In the rows, 128 means zero.
One turn moves every row onto another: examples first, then more rows asked:
zagi: [114  91  77 124 129 137 132 116 132 133 152 126 139 164 107 153 150 139]
zos: [151 128 123 150 113 137 144 134 146 147 103 127 140 161 123 145 154  96]
kuve: [107  98 138 135 108 133 136 126 143 130  90 145 148 171 101 156 154 116]
kazok: [117 151 127 136 135 109 149  98 141 122 128 109 167 142 106 132 130 120]
Gumob: [136 143 136 122 131 118 112 148 114 129 125 140 185 144 105 155 134 127]
fozi: [156 124 115 105 124 120 167 123 118 154 122 148 147 159  84 139 129 156]
dolu: [145 122 112 112 128 117 156 120 109 134 129 146 122 181  85 129 119 150]
Luko: [137 152 136 128 147 127 145 152 129 128 134 137 186 133 111 149 135 115]
gev: [128 118 135 137 157 139 162 110  92 148 115 130 136 160 106 142 162 131]
tum: [119 114  99 127 135 157 125 150 128 132 156 139 128 156 137 127 155 139]
Sud: [119 118 140 122 109 135 145 137 130 112  74 154 136 162  94 151 138 123]
vizo: [127 134 108 135 134  94 141 150 130 121 126 116 142 113 115 143 159 165]
mik: [ 97 126 117 150 142 123 135 146 128 107 131 116 120 154 130 141 144 168]
Pumig: [142 112 127 115 142 134 117 144 162 107 124 123 116 136  99 165 156 119]
pel: [151 121 116 109 134 108 163 120 103 146 107 120 136 166  98 122 128 145]
naz: [126 131  88 137 138 116 125 156 108 112 112  97 139 143 125 130 144 141]
Vesu: [104 124 144 129 115 138 125 150 144 125  93 149 132 169  86 147 157 126]
fiked: [122 127 111 131 156 156 163 158 157 107 121 122 122 137 102 165 145 130]
zut: [130  88  92 118 126 131 141 119 108 111 138 154 122 141 120 133 155 135]
zek: [128 167 120 123 129 112 131 162 116 137 139 147 171 139 114 150 130 127]
lamu: [121 135 106 112 137 137 138 142 164 125 138 112  99 155 127 151 126 137]

mik moves to lamu
pel moves to Luko
Now these:
dolu moves to zek
fiked moves to zagi
Pumig moves to zut
Gumob moves to Sud
zos moves to gev

